Named turns come first, each shown by rows before and after it. Which turns, in which order, take the first row of each pair that follows to the second? Write the first one first, as in the answered first pair.
zunip:
[ 0.07 -1.31 -1.99  0.49 -0.64  0.22 -0.76  0.07  0.24  3.21  0.04] -> [ 0.92 -2.31 -1.29 -0.53 -0.60  0.06 -1.48 -0.77  0.13  2.55 -0.46]
[ 1.46 -2.17  0.70 -0.80 -0.19  0.46  0.02  0.48 -1.20 -0.76 -2.93] -> [ 1.47 -1.02  1.39 -0.14  0.28  1.01  0.40  0.73 -1.53 -1.62 -3.30]
[-0.79  1.87 -1.68  1.87  0.15 -0.53  0.10  0.19  1.79  0.18  3.04] -> [-1.02  0.57 -2.03  1.49 -0.37 -1.14 -0.71 -0.11  2.43  0.90  2.54]
komi:
[ 0.00  0.61  1.12 -1.61  0.80 -2.24 -0.45  0.32 -0.60 -1.01  0.64] -> [ 1.35 -1.25  1.33 -1.73  0.02 -1.07 -1.46  0.40 -0.14 -0.27 -0.88]
[-0.11 -1.24  1.75 -1.75 -0.81 -0.52 -1.04 -0.32  1.25  0.17  0.65] -> [-1.39 -0.92  2.59 -1.16 -0.96 -0.47  0.32  0.05 -0.01  0.09 -0.90]
[ 2.82 -0.97 -0.79  0.75 -1.16  1.58 -2.33  0.66  1.14  2.29  0.89] -> [-1.27  2.18  1.24  1.92 -1.17  1.14  2.31  1.57 -1.79  1.45 -0.75]
Dusor:
[-0.57  0.97 -2.16  1.70  0.12 -0.19  0.82  0.79 -0.68  0.87  1.19] -> [ 1.17  0.66 -2.18  1.00  0.85  0.59 -0.94  0.39  0.23 -0.51  1.66]
[-1.12  3.31 -1.34  0.83  1.17 -2.24  0.03 -1.76  0.19 -0.68  3.77] -> [ 3.06  0.59 -0.48  3.09  0.73  2.75 -2.07  0.56 -2.04 -0.13 -0.96]
[-0.42 -0.02  0.84 -1.11 -1.46 -0.02  2.37 -0.85 -1.03 -0.93 -1.85] -> [ 1.08 -0.07  0.52 -2.05 -0.75 -0.35  0.86 -1.73 -0.20 -2.06 -0.49]
[ 0.06 -0.24 -0.14  1.38 -0.24  0.79 -0.47  0.55 -0.85  1.45 -0.61] -> [-1.08  0.68 -0.70  0.41 -0.20 -1.11 -0.32 -0.42  0.40  0.37  1.46]
Pairs:
(2 to 3 turns a pair)
[ 0.75 -2.80  0.13 -2.08  0.26 -1.34 -1.24 -1.49  1.33  0.81  0.56] -> [ 0.36 -2.75 -1.01 -1.28 -0.24 -1.26 -0.89 -1.05  1.73  1.76  0.71] : Dusor, komi, komi
[ 2.55 -1.85 -0.39 -1.87 -0.34 -0.54 -2.17 -0.21 -0.01  0.07  0.16] -> [-0.12  1.87  1.03  0.31  0.59  0.51  1.25  1.14 -2.58 -1.47 -1.52] : zunip, komi, zunip
[-0.13  0.99 -2.00  0.63  0.87 -0.39  1.30  0.70  1.57  0.74  3.08] -> [ 0.65 -1.18 -1.41 -0.79 -0.11 -1.18 -0.28 -0.41  2.44  1.35  2.49] : zunip, zunip
[-3.90 -0.90 -0.19  1.04 -2.48 -1.23  3.12  1.09  0.79  3.15  0.30] -> [-1.91 -3.03  0.98 -3.01 -2.41 -3.10  0.99 -1.33  2.06  1.42  1.01] : zunip, komi, zunip
[ 1.87 -1.39  0.86 -2.02 -0.46  0.42 -1.39 -1.23  0.76 -1.28 -0.04] -> [-0.44  0.27  2.11 -1.87 -0.32 -0.39  0.76 -1.30 -0.49 -2.26 -0.33] : komi, Dusor
[ 2.35  0.88 -1.25 -0.48  0.48  2.55 -2.57 -0.96  0.20 -0.53  0.93] -> [ 0.30  0.70 -0.71  1.56 -0.80  3.25 -0.76  0.88 -1.52  1.25 -1.62] : Dusor, Dusor, Dusor
[-1.81  0.09 -1.36  1.50 -1.87  0.07  1.54  0.90  0.58  1.31 -0.38] -> [-0.42 -2.06  0.04 -0.76 -2.56 -0.74  0.40 -0.42  1.19  1.05 -0.87] : zunip, zunip
[ 2.90  0.05  1.81 -1.70  1.58  1.50 -1.97 -0.36 -1.61 -3.38 -2.01] -> [ 3.19  0.48  1.08 -2.32  2.20  0.86 -2.44 -0.95 -0.47 -3.72 -0.26] : komi, komi
[-3.07  0.99 -1.64  1.02 -0.23 -0.27  1.70 -0.35  0.06  2.17  2.11] -> [ 2.02 -2.13 -1.79 -0.38  0.00  1.39 -2.78 -1.10  0.86  1.54  0.75] : zunip, Dusor
[ 0.76 -0.49  1.77 -3.01  0.21 -1.65 -0.36 -1.64 -0.21 -1.89  0.26] -> [-0.84 -1.23  2.68 -1.90 -0.82 -1.31  1.02 -0.60 -1.40 -0.41 -2.02] : komi, Dusor
[ 1.63 -1.24  1.90 -1.45 -0.54  0.43 -1.52 -0.45 -1.37 -0.02 -3.67] -> [ 2.77 -0.85  0.38 -2.22  0.09 -0.38 -3.03 -1.67  1.18 -0.42 -0.44] : komi, komi
[-1.07 -1.66 -0.01  0.78 -1.12 -0.22  0.68  1.22 -0.08  2.60 -1.50] -> [ 0.55 -0.72  0.05 -2.06  0.38 -1.82 -0.92 -1.15  1.66 -0.23  1.56] : Dusor, zunip
[-1.05  0.99  0.36  1.92 -0.25  1.26  2.45  1.28 -1.69  0.61 -1.73] -> [-0.67 -0.26 -2.39 -0.21 -0.30 -1.16 -0.06 -0.44  2.14  1.34  2.32] : zunip, komi, zunip
[ 2.25 -0.52  0.08 -1.48 -0.03  0.02 -1.58 -1.28  0.35 -0.71  1.09] -> [ 0.95  2.05 -1.00  0.56  1.22  1.21 -0.17 -0.24 -0.48 -0.83  1.75] : zunip, zunip, zunip
[ 1.88 -2.64  1.22 -1.61 -0.15  0.87 -1.37 -0.09 -0.67 -0.34 -2.29] -> [ 0.64  1.23  1.80 -0.11  1.57  1.25  0.46  0.36 -2.48 -2.45 -1.85] : zunip, komi, Dusor
[-0.43 -1.14 -0.92  0.01 -0.07 -0.77 -0.15 -0.41  2.33  0.96  0.82] -> [ 1.89 -1.16 -0.34  0.31  0.62  0.71 -1.15 -0.12  1.51 -0.16 -0.33] : komi, komi, Dusor
[ 0.60  0.07 -1.99  2.71  0.34  0.96 -0.85  1.14  0.89  1.26  1.01] -> [-1.45 -1.06 -1.27  1.75 -1.19 -0.80  0.33  0.62  0.67  2.46  0.45] : zunip, zunip, Dusor
[-1.34  1.75 -0.79  0.77  0.43  0.54  1.06  0.52 -0.39  0.03  0.11] -> [-0.22  2.25 -0.33  0.38  1.04  1.04  0.41  0.04 -0.64 -1.00  0.27] : Dusor, komi, komi
[ 0.68  0.35 -0.81  1.78 -2.25  2.43 -1.09  0.66 -1.41 -0.04 -0.35] -> [ 1.19 -1.76 -0.83 -0.10 -2.87  1.01 -1.99 -0.54 -0.11  0.08  0.22] : Dusor, komi, zunip
[-1.64  2.92  0.16 -1.16  0.09 -1.51  1.84 -0.08  0.19 -0.90  1.59] -> [ 2.22  2.46  0.27 -1.67  0.96  0.10 -1.20 -0.47  0.75 -1.92  1.62] : Dusor, Dusor, Dusor
[ 0.63 -0.67 -1.28  1.23 -0.68  0.13 -0.44  0.96  1.87  1.73  1.35] -> [ 1.43 -0.76  0.37  1.69 -0.59  1.58 -0.51  1.64  0.26  0.84 -1.11] : komi, Dusor, Dusor
[-0.41  0.74 -0.67 -1.88  0.48 -1.50 -0.56 -1.70  1.73 -0.13  2.72] -> [ 2.25 -0.14 -1.47 -0.22  0.51  0.77 -2.59 -0.34  1.39  0.68  1.05] : Dusor, komi, komi
[-1.43  2.24  1.62  0.49  1.04  0.87  0.60  0.39 -1.00 -0.61  0.32] -> [-2.18  1.08  1.38  0.96  0.00  0.70  1.17  0.60 -0.80  0.75 -0.21] : Dusor, komi, Dusor
[-2.89 -2.11  0.59 -0.77 -0.39 -2.01  2.23  0.14 -0.91  0.48 -0.45] -> [ 1.07 -1.27  1.81 -1.48  1.49  0.12 -0.09 -0.28 -2.06 -2.84 -1.74] : Dusor, zunip, komi
[ 0.80  0.07  2.29  0.74 -0.37  1.44  0.52  0.41 -1.69 -2.35 -3.59] -> [ 2.51 -0.13  2.20 -0.67  0.36  1.17 -0.83 -0.47 -0.51 -3.97 -2.21] : Dusor, Dusor
[ 0.51  1.45  1.10  0.04  0.93  1.51  1.32 -0.10 -2.27 -2.07 -1.58] -> [ 2.89 -0.88 -0.74 -1.44  0.90  0.69 -1.66 -1.45  0.09 -1.56  0.99] : Dusor, komi
[-2.58 -0.08  2.72  0.19 -1.42 -0.57  3.15  0.05 -2.21 -0.21 -2.98] -> [-3.78  2.15  1.55 -0.97  0.23 -2.29  3.75 -0.70 -0.45 -1.42  0.63] : komi, komi, komi
[ 1.62  2.30  1.43  0.24  0.18  1.09 -1.05  0.89 -1.06 -1.38 -1.16] -> [-1.49  3.36 -0.69  1.08 -0.50 -0.57  0.58  1.32  0.38  0.24  1.18] : zunip, Dusor, zunip
[-1.89  2.78 -0.94  4.01 -0.29  1.91  2.44  1.76 -1.74  0.32 -0.34] -> [-1.01  0.66 -3.70  2.77 -0.82  0.38  0.37  0.57  2.27  2.23  3.06] : zunip, komi
[ 1.23  1.16  1.96  1.51  1.11  1.51  0.62  0.98 -2.46 -1.73 -2.53] -> [ 3.52 -0.65  0.76  0.60  0.88  1.89 -2.11  0.52 -0.80 -1.14 -1.36] : komi, komi
[ 2.50 -3.98 -1.19  0.61  0.40  2.36 -1.77  1.23  1.31 -0.47  1.26] -> [-2.84 -2.71 -0.07  1.59 -1.26  1.07  2.92  2.25 -0.70  1.07 -0.47] : komi, zunip, zunip
[-1.70  1.18 -2.04  2.42 -0.43 -0.25  0.26  1.06  0.57  2.74  1.74] -> [-3.13 -0.49  1.02  0.91 -1.80 -1.16  1.86  0.67 -1.22  2.12 -1.23] : zunip, zunip, komi
[ 0.88 -2.46 -0.83  0.61 -0.84  0.87 -0.64  0.31  0.17  1.47 -1.00] -> [-1.68  0.11  0.83  0.81 -0.14  0.45  1.92  0.25 -1.76 -0.29 -1.40] : Dusor, Dusor, komi
[-0.93  0.79  0.33  0.48  1.77 -0.04  2.44  0.45 -0.11  0.02  1.05] -> [ 0.38 -0.91 -0.99 -0.23  1.38 -0.17  0.42 -0.49  1.88  0.94  2.21] : komi, Dusor, Dusor
[ 1.48 -2.84  0.30 -0.31 -0.95 -0.88 -1.99 -1.26  1.17  1.88  0.10] -> [-2.83 -0.61  0.72  0.45 -1.35 -2.06  1.10 -0.78  0.20  2.21  0.86] : Dusor, komi
[ 0.57  0.09  1.05 -1.06  0.61 -0.08 -0.51 -0.86 -0.46 -1.68 -0.56] -> [ 1.07 -1.26  0.95 -0.11 -0.31  0.74 -0.81 -0.33 -0.53 -0.05 -1.83] : Dusor, komi, komi
[ 2.00 -2.61  0.89  0.11 -0.41  1.56 -1.71 -0.23 -0.50  0.05 -1.92] -> [-1.07  1.17  1.45  0.93  0.27  1.03  1.81  0.31 -2.25 -1.50 -1.52] : komi, Dusor, Dusor
[ 0.95 -1.43  1.88  1.30 -0.13  1.48 -0.86 -0.06 -1.81  0.25 -2.30] -> [-2.55 -0.78  0.66  1.98 -1.44 -0.39  1.43  0.29 -0.91  2.61 -0.40] : komi, komi, Dusor
[-2.31  2.35 -0.24  1.52 -0.93  0.10  1.72  1.02 -0.67  0.22  0.29] -> [ 0.99 -1.22 -1.43  0.81 -1.31  0.56 -1.92  0.44  1.68  1.97  1.08] : zunip, komi, Dusor
[-0.61  0.53  3.01 -1.03  0.54 -0.53  1.87 -0.78 -2.98 -1.94 -3.63] -> [ 0.93  2.25  1.60 -2.34  2.48 -1.21  0.14 -2.00 -0.82 -3.95  0.17] : zunip, Dusor
